Here are some points, one per row:
ndarray[ 12  13  54  15  11  -9  24   5  49  12  20 -38 -17  18  45 -10 -58  -3  84 -17  -1 -37  30   4   0  -9  31  -2  29 -45  70  44 -24  34  16   2 -10  17 -45]
ndarray[-19   7  30   1  59  28   1 -32  23  44 -57 -54  -2 -19   0  56  -7 -68 -72  46 -41  -2   1  -7  -5 -27  17  26 -11 -35 -24  22  28  44   0 -21 -18  26  31]
ndarray[  3  89  15 -21  37  16 -58  18  56 -17 -20   1  23  17 -13  -9  53   1 -25 -40  47  -6 -18  22  35  -3   0  -8 -21  15  44  20  14 -13  48 -11   8 -32   7]
ndarray[-38 -20  14   7  21   0 -56 -21 -41 -25 -13  12  18  56 -30 -12  52 -78  33 -11 -18 -27 -25 -36 -31  34 -47 -64  13   6   5  38  -1  -5 -40  12 -41  20 -26]
ndarray[ -9  23 -40  24  18  39  30  -3   6  42 -51  75 -35  11  19 -43  21   6 -20 -19  -4  12 -19  47   4  27 -10  27  42   2  37  13 -50  12 -37  75  12  34  30]
ndarray[-64  -7  38  21 -38 -35  16  -5   1 -39  14  22  -3 -37  22   0   5  15  -9  67  -1 -54 -17 -16  19  61  -4   9  22  16  39 -62  34  30  37  32 -10  29  41]
ndarray[ 14  35  -4 -13  50  13  38 -33 -70  13  62  93   6  -7  16  -3   5 -10 -15  29  -3 -32   2  26 -42   4  50 -31  12 -13 -16  17  16  17  30 -40 -11 -46 -14]
ndarray[  4 -10   7  -7 -51  35 -46 -25  -2  52 -19 -33   7  24 -14  -9  12  34  15 -39   8 -20   2   6  -9  18  28  -8  33  16 -79 -58 -43  71  36   5 -47   7 -22]
ndarray[-24 -32  14 -46  21 -25   0  36 -36  15 -29  36  -2 -31  16  52 -17  -7  32 -38   9 -63 -10 -41  53 -63  -2   9  -7  -7 -39 -15 -13 -47   7  66  -4 -19  -6]
ndarray[-31  19  19  20 -34  19  43 -24 -43  10   3  -9  42  98  32  -5  -3   0 -19 -40 -60  42  30 -52  56 -26  17  24  18  31  22 -12  29 -27 -25 -30  34  -9  15]
ndarray[  9  27  21 -20  19 -58 -32 -19 -55   1 -20 -50 -38  14 -42 -13 -63  30  14  59   1  29 -50  26  -6   3  46  26  39  37  17  20 -37 -49 -24 -10 -32   4  20]
ndarray[ 49 -42 -42  21  -3  -5 -30 -40  27  37  14   1 -42  34  11 -19  -2   7  -1  34   2 -15  25   4  42  27 -20   6  -6  28 -34  37 109 -64  38  24 -17  10  -8]
ndarray[ -7 -57   6 -16  23  18  42  29   0  19  25 -27  46  35   3   8  47  13   4  66  45  54 -64  36  53  -1   1  -6  -8 -54   6 -14 -35 -15  27  14   5  13 -54]
ndarray[ 20   9   3 -34 -12  21  27  26  27 -54  -4  11 -56  19  27   2  12  37 -53   5 -22 -19 -30 -84 -26  46  10  12 -26 -10 -50  57 -53 -25  12 -26  22  28 -13]
ndarray[ -15  -12   22  -21  -36 -104   20  -26   40    0   22    3   41   19  -36  -46    4   11  -60  -24   16    3    7   14  -26  -18   30  -18   14  -56  -35   31    7    5   -8   62   11  -32   40]
ndarray[ 45 -10 -15   4 -20 -10  57 -28  33  15 -23   2  32 -33 -55 -13  30  15  31   0 -39 -76 -41  15  66   5 -15  -8 -24  32  -3  15 -11   1 -57 -77  -1 -21  17]
ndarray[-20 -26 -47 -20  20 -47  13   1  27 -28 -38  13 -16  23   4 -11  -2   9   9  -1 -70  24  22  34 -24 -46  -4 -86 -39  22  20 -37 -21  -4  54 -26 -14  45   9]
ndarray[ -5 -23  15  -9  -5   3 -47  44 -10  18   0  19 -25  -3 -54  -4   9  22  -9 -15 -65  14  37  -6  -5  58 -22  52  13 -76  44  -6 -21 -26  37 -32 -19 -57  17]
ndarray[ 15 -50  72  23 -18  28  41  50 -45   6 -40 -45 -11 -51  21 -43  26  32 -37  -7   1   9  22  31 -41 -10 -37 -49   7  37   5  20  25 -10   4  14   7 -49 -19]
ndarray[-57  -1  -8  35   1   7  10  -8 -49 -19  27 -15  -3 -14 -48 -42 -28  19  26 -40  48  12  -5   6   7 -27 -53  38 -52  -9 -25  50  12  44  60 -12  14  52  23]
ndarray[ 31  -2  -9 -24  15 -43 -60  13 -16 -17 -24  25  51 -16  71  -7 -20  12   1  22 -28   2   3  31   4 -15 -55  51  29  35 -25  33  -7  64  -1 -11  79   5 -48]
ndarray[ 41 -36  -2 -10  11   0   3  14 -30 -30 -46   9  28   0  40  30  22 -31  32  -6  63  13  76  11   2  43  38  11  13 -28  -5  15 -12 -10 -11 -55 -10  35  92]
ndarray[ 67 -14  65 -45 -31  47 -21 -24  -8 -45   4  47 -54  26 -45   2 -34 -31  -9  -2   9  25   8  29  29 -17  21 -16 -36  -5   2 -23  15  42 -28   2  35   0   8]
ndarray[  1 -13  -5  15  17  66 -30 -20  23 -38  62 -12  15   7   2  36   4  67 -17  20   5 -41  16  18 -19 -95 -52   0  67 -16  -7 -16 -19 -27 -21 -15  -9   7  41]
ndarray[ 11   2 -13  65 -29 -40  13 -12 -12  19 -32  29  -2  30 -28  98  18  56 -27  13  51   5  28 -27 -20 -24  -3  11 -43  33  42  11 -14  34   0  12 -13 -17 -49]
ndarray[ 39   4  -8  -5   1  -1 -20  10 -28   2  19 -10  -3 -12  53  37  -3  68  14 -62 -22  15 -72  15 -36  15  17   3 -45 -60  20 -21  63   7 -47  17 -34  48  16]
ndarray[ 10  58 -18  37 -30   0  -7 -26 -26 -48  21 -35 -18 -41   8 -26  88 -32  25  34 -42   1  51  18  28 -28  36  42 -40 -15 -29 -10 -26 -23 -13  46 -22  -6 -31]
ndarray[-33 -39 -72  -6 -21  18  14  11  12 -59 -37  -6  -4   6  12 -43 -23 -53 -22 -26  33 -14 -31  10 -29 -35  28  66 -14  16  12 -26  25 -12  -8 -41 -42 -52 -34]
ndarray[ 10  11  -5  34  -9  38 -36 -11  26  20 -14  51  44 -63  23 -52 -62   1   5  36   4  57 -17 -79  31 -23  15 -45 -18 -10  -2  12  -9  -6   1   3 -43 -13   0]
ndarray[ 22  42  31  39  57 -10   8  -4  16   4 -21 -10  30   1 -11 -22 -42   4 -21 -18  26 -38  23   5 -39  38 -14  12  -9 -31 -17 -80   3 -56 -18 -14  38  46 -63]
ndarray[  9 -11 -29 -78  21  19  -6   2 -12  50  27 -41   5  -2 -21 -50  28   9  28  31  11 -26  30 -70 -45 -21   9   7 -35  29  60 -36   9  27  -3  34  53  11  17]
ndarray[-45 -29  66   1  37 -45  12 -20  61  14  22  25 -59 -43  -2  -2  49   1  37 -36  27  75 -14 -32  -8 -14  -6  27  40  54 -24 -26   9  -1 -18 -21  -3   1 -11]
ndarray[  3  17 -27 -31   5  17  11 108  14 -18  38   2  40 -17 -60  23 -26  -5 -25  -3 -14   9  47   8  12   3  21   0  32  44  -9  17  38  27 -41  20 -53  54 -48]
ndarray[-28  50 -76 -16  -1 -13  16  -4 -16 -22 -21 -41 -67  -2   4   5  -1   5   6  11  33  12  12 -20  59  15 -29 -69  56 -56 -19 -14  38  36 -25 -21  29 -50 -21]
ndarray[-83  -1  -8 -41 -45  31 -16 -39  35  -2   6  -3  28 -21  21  44 -32  14  28  18   1  17  27  46 -31  42  -6 -15 -58   4   0  37 -11 -36 -50   3  17 -26  -9]
ndarray[ 30  52   6  -9 -24 -30  42  45  19  53  44  -4  -9  34  32  12 -21 -57  17  18  11  25 -14   1 -28   9 -98  20 -31  10 -22 -39 -28   6  -3  10 -51 -35  50]
ndarray[ -9  28  -4  42 -79   3  -2  46  14  28 -22   7  20 -11 -42  28   4 -39  57  16   0  10 -59   2 -59 -13  20 -17  43  -1 -10 -14  31 -38  46  -5  76   4  17]
ndarray[  4 -40 -40  40 -25 -24 -49   6 -14  46  85 -17 -30 -32  29   2   0 -62 -65 -37  12 -15  -7   8  21   1  23 -26  -8  20  28   2 -45  -4 -19 -46  40  17  -3]
ndarray[ 36 -12 -28  29  67  35  34 -39   2 -57  18 -36  17 -16 -11  49 -47 -15   5 -49 -34  20  -4  -6  12  66  23 -12   7  39  -2  -4 -25  -3  43  62  24 -49  34]
These points spread out most along one direction. Take the direction at right angles to it along which they spread out most. Go by this last direction. How many in every 100 of the points above lie lower along it than each point below? Round to a whole number. More than half of the points above lie lower than the first one.
ndarray[ -5 -23  15  -9  -5   3 -47  44 -10  18   0  19 -25  -3 -54  -4   9  22  -9 -15 -65  14  37  -6  -5  58 -22  52  13 -76  44  -6 -21 -26  37 -32 -19 -57  17] 85
ndarray[ 10  11  -5  34  -9  38 -36 -11  26  20 -14  51  44 -63  23 -52 -62   1   5  36   4  57 -17 -79  31 -23  15 -45 -18 -10  -2  12  -9  -6   1   3 -43 -13   0] 23
ndarray[  1 -13  -5  15  17  66 -30 -20  23 -38  62 -12  15   7   2  36   4  67 -17  20   5 -41  16  18 -19 -95 -52   0  67 -16  -7 -16 -19 -27 -21 -15  -9   7  41] 77
ndarray[ -9  23 -40  24  18  39  30  -3   6  42 -51  75 -35  11  19 -43  21   6 -20 -19  -4  12 -19  47   4  27 -10  27  42   2  37  13 -50  12 -37  75  12  34  30] 79
ndarray[ 45 -10 -15   4 -20 -10  57 -28  33  15 -23   2  32 -33 -55 -13  30  15  31   0 -39 -76 -41  15  66   5 -15  -8 -24  32  -3  15 -11   1 -57 -77  -1 -21  17] 3
ndarray[ 49 -42 -42  21  -3  -5 -30 -40  27  37  14   1 -42  34  11 -19  -2   7  -1  34   2 -15  25   4  42  27 -20   6  -6  28 -34  37 109 -64  38  24 -17  10  -8] 10
ndarray[  4 -10   7  -7 -51  35 -46 -25  -2  52 -19 -33   7  24 -14  -9  12  34  15 -39   8 -20   2   6  -9  18  28  -8  33  16 -79 -58 -43  71  36   5 -47   7 -22] 56
ndarray[ 20   9   3 -34 -12  21  27  26  27 -54  -4  11 -56  19  27   2  12  37 -53   5 -22 -19 -30 -84 -26  46  10  12 -26 -10 -50  57 -53 -25  12 -26  22  28 -13] 74
ndarray[-20 -26 -47 -20  20 -47  13   1  27 -28 -38  13 -16  23   4 -11  -2   9   9  -1 -70  24  22  34 -24 -46  -4 -86 -39  22  20 -37 -21  -4  54 -26 -14  45   9] 21
ndarray[  3  89  15 -21  37  16 -58  18  56 -17 -20   1  23  17 -13  -9  53   1 -25 -40  47  -6 -18  22  35  -3   0  -8 -21  15  44  20  14 -13  48 -11   8 -32   7] 31
ndarray[-64  -7  38  21 -38 -35  16  -5   1 -39  14  22  -3 -37  22   0   5  15  -9  67  -1 -54 -17 -16  19  61  -4   9  22  16  39 -62  34  30  37  32 -10  29  41] 54
ndarray[  4 -40 -40  40 -25 -24 -49   6 -14  46  85 -17 -30 -32  29   2   0 -62 -65 -37  12 -15  -7   8  21   1  23 -26  -8  20  28   2 -45  -4 -19 -46  40  17  -3] 18
